Each row is where one point has got to under a steady rotation. How many ticks took it there?
The counts run from 0 to 673.
[177 184 150  75 106 119  96 110 147 174 129  96 133 105  83 167 113 108
 142 145  80 130  95 113  98 147 127 137 117 161 163  94 115 160 111 153
 136 123 146 113 116 141 136 144 118 101 127  73 150 118 129 137 110] -> 299
[181 134  81  67  77 127 113 100 125 156 149 104 152 135  69 175 109 124
 107 169 101  83 109 151 149 116 124 121 100 141 122 128 117 131 128 138
 156 140 131 112 111 139 119 148 120 143 130  70 142 153 145  86 104] -> 313
[163 118  83  98  68 149 129 106 104 117 135 173 153 150 103 140 123 102
 124 137 128  50  60 167 175 135  99 131 128 143 113 154 107 115 120 146
 138 142 109 140 113 126  98 116 127 152 119 125 122 164 147 110 117] -> 673
[125 166 104 108 131 118 119 133 160  91  99 133 140 111 121 140 147 106
 186 125 124 124  72  85 103 157 101 125 146 144 172  97 124 192  95 162
 102  91 143 122 118 152  90 112 143 139 123 158  86 149 121 145 118] -> 579
[176 133 107 140 100 140 107  73 158 128 140 114 128 156  98 168 154 119
 133 166  95  49  86 147 176 125 125 134 130 131  90 136 107 103 148 129
 128 173 153 131 126 166 147 131 122 117 123 130 101 167 127 161 132] -> 448
[160 149 136  95  76 134 101 106 147 151 119 154 127 134 119 140 115  92
 161 130 109  76  36 148 129 173 104 142 132 163 142 118 114 153  86 164
 124 132 144 157  94 128 103 121 132 113 129 113 131 135 133 160 127] -> 658
[176 141 141 118 110  99 122 141 168 183 118 106 118  97 111 126 143  93
 135 187 113 119  63  78 131 139 176 146 111 119 127 103 140 119 143 116
 130 100 152  79 166 151 151 178 122 118 123 123 136 108 104 149 129] -> 164
[149  72  40 117 121 113 149 121 124 117 134 154 169 119 128 112 131  93
 161 150 156  99  92 154 128 138  80 178 156 123 124 134 133 118 146 110
 129 168 121 113 113 102 117 120 136 124 133 118 146 159 165  75 135] -> 613
[147 137  86 130 143  99 121 124 214 183 148 128 147  96 121 147 122  79
 158 164 112  85  88  99 131 130 114 187 129 137 148 104 146 118 148 101
 107 118 133 113 138 167 121 111 132 110 121 110 152 149 137 127 118] -> 601
[174 164 141 114 126 118  73  99 187 153 139  91 135 140  96 174 129 132
 170 151  90  75 101 103 131 137 162 129 117 160 140 101 122 153 110 127
 128 172 160 136 114 171 157 133 114  98 133 127 121 136 132 151 140] -> 84
[135 189 121 136 146 129 124 134 145 152 120 143 176  77 104 145 129 127
 143 114 125 123 125 113 145 115 108 198 140 156 187 118 129 101 166 123
 114 141  80 114 117 133 141 119 109  82  97 107 186 146 168 134 122] -> 480
[163 139 155 148 115 131  96 122 153 133  97 126 130 125 133 121 147 134
 198 137 130  92  54 117 112 162 150 153 147 151 140 112 121 148 104 148
 122 185 157 142  95 124 153 141 123  82 136 155 134 111 134 174 166] -> 643
[115 132  54 104 121 143 139 122 137  74  87 137 180 134 112 152 155 155
 182 130 142 138  86 129 107 144  90 142 126 126 128 119 119 158 123 175
 134 141 118 116  64 106  95 140 131 130 142 151  99 165 159 120 121] -> 354
[142 132  63 119 133 137 138 124 112 111  89  94 167  89 101 164 173 169
 133 140 152 145 128 128 112  96 107 163 111 109 132 123 113 107 171 152
 135 144 113  55 100 115 131 169 128 109 137 100 135 154 156 105 118] -> 132
[133 165  66  99 136 124 129 140 127 140 127 108 167  72 104 171 133 131
 122 124 143  94 123 117 133  81  88 173 116 146 184 126 130 119 137 135
 121 100  88  91 118 142 106 121 134 127 117  77 167 150 161  84 104] -> 117
[172 165 168 115 144  96 120 161  88 105 123 127 152  94 109 106 141 129
 175 115 139 143 108  89 111 144 146 126 173 161 207  97 125 183 109 132
 120 138 119 112 149 123 146 125 114 100 114 140 141 104 144 127 158] -> 61
[146 181 119  98 113 137 141 114 122 137  98 117 172  92  84 152 146 134
 147 127 106 193 115 126 105 141  89 166 128 145 157 105 111 126 162 153
 132 140 115  88  95  91 139 155 113  85 127  79 152 145 166 132 112] -> 496
[188 132 136  92  65 137 136 107  67  96 102 112 111 119 109 134 161 117
 134 147 123 117  54 147 129 155 104 100 144 137 130 130  95 150 111 170
 126 121 160  93 137 113 109 161 146 130 138 101  99 127 106 132 123] -> 653
[159 154 120 116 130 106 148 149  85 112 140 163 162  86 110 107 133  69
 134 118 139 143 108 110 133 127  92 159 172 146 198 117 134 133 144 114
 101 106  87 104 167 120 113 108 125 118  95 114 141 142 147  93 122] -> 258
[191 111  91  69  82 114 142 138  62 107 142 141 151 140  82 113 124 100
 110 165 137 109  96 127 148 128 144  94 133 129 139 123 130 154 116 130
 154 117 117 107 157 124 112 160 113 178 124 129 110 133 131  67 114] -> 532
[176 123 127 101  92 135  99 100  62  78 106 120 141 161  91 129 157 109
 161 147 126 146  85 130 101 159 130  95 138 132 125 121 101 151 108 150
 137 186 150 109 115 100 137 166 112 119 144 147  90 142 132 108 136] -> 291
[160 130 115 135 120 129 121 114 148 132  86  80 133 100  99 149 183 143
 146 177 125 155  96  91 106 122 152 140 102 102 103 105 114 109 160 136
 134 146 156  62 131 132 157 202 118 106 143 127 112 130 117 148 123] -> 148
[141 143 113 152 141 126 104 113 198 145  83 103 144 108 114 149 160 143
 182 158 125 136  92  88 105 132 158 177 105 122 114 101 129 108 154 134
 126 168 143  98  94 134 160 172 108  86 137 150 130 134 134 161 137] -> 145
[153 110  69 133 118 125  92 121  90  81 128 143 152 152 101 136 153 106
 130 144 158  54  93 112 153  91 141 126 128 121 136 140 128 119 115 121
 128 152 106 116 145 160 120 132 118 160 120 171  96 170 137  70 123] -> 109
[183  82  98 118  84 116 132 129 107 117 119 147 130 153 107  96 148  78
 134 184 146 101  52 112 145 153 165 115 132 108  94 125 136 125 125 119
 144 140 151 100 157 119 130 179 121 155 130 166  98 134 107 109 130] -> 169
[149 164  92  86 113 115  88 110 184 164 151 123 148 121  96 176 106 105
 144 138  99  58  94 124 140 124 109 153 119 165 161 114 123 142 100 138
 125 119 121 140 102 166 102 102 126 129 126  93 148 150 142 108 108] -> 99
[149  82  41 114 121 116 151 129 135 136 136 147 169 109 119 117 128 101
 157 153 152 101  93 155 129 138  78 187 149 123 130 136 138 114 150 122
 127 168 120 115 108  96 117 117 139 111 135  95 162 156 169  81 133] -> 614
[185  94  79 118 109 130 171 137 133 135 140 123 170 128 114 129 130 184
 133 165 149  65 106 154 179 120 148 139 143 123  97 148 125 128 161 124
 162 176 118 110 113 110 147 146 122 125 129 123 159 132 165 123 155] -> 190
[134 172 128 136 146 118 117 142 170 114  87  99 128  94 113 141 174 121
 164 157 127 159  84  50 104 135 150 137 121 123 159  88 134 146 136 145
 108  90 137  74 148 164 129 158 120 126 121 162  97 133 105 166 116] -> 363
[168 115 104 130 139 100 143 162 183 175 136 142 158 100 134 110 113 121
 173 147 148  71  85 111 145 138 142 183 158 146 152 118 148 134 137 103
 129 162 120 131 126 123 147 118 117 101 116 124 185 103 161 136 160] -> 402
[136 122  55 147 144 143 118 117 133 112 100 102 175 115 105 166 166 170
 148 147 151 122 124 126 126  92 121 170 110 113 118 132 121  94 168 135
 139 181 115  79  95 118 146 161 119 104 140 128 135 166 161 105 130] -> 130
[161 160 118  98 117 112  89 153 119 130 134 158 152 125  99 121 108  93
 145 125 150  63  70  85 148 121 161 124 135 158 192 121 143 155  78 129
 124 104  96 143 136 160 106 122 111 159 112 160 138 123 133  98 119] -> 321
[170 135 131 148 105 138  88  88 167 115 131 131 125 162 113 152 148 113
 159 155 101  42  65 131 164 140 136 126 137 140 105 129 114 128 131 129
 119 174 152 148 126 169 143 125 132 117 122 165  94 159 125 169 141] -> 446
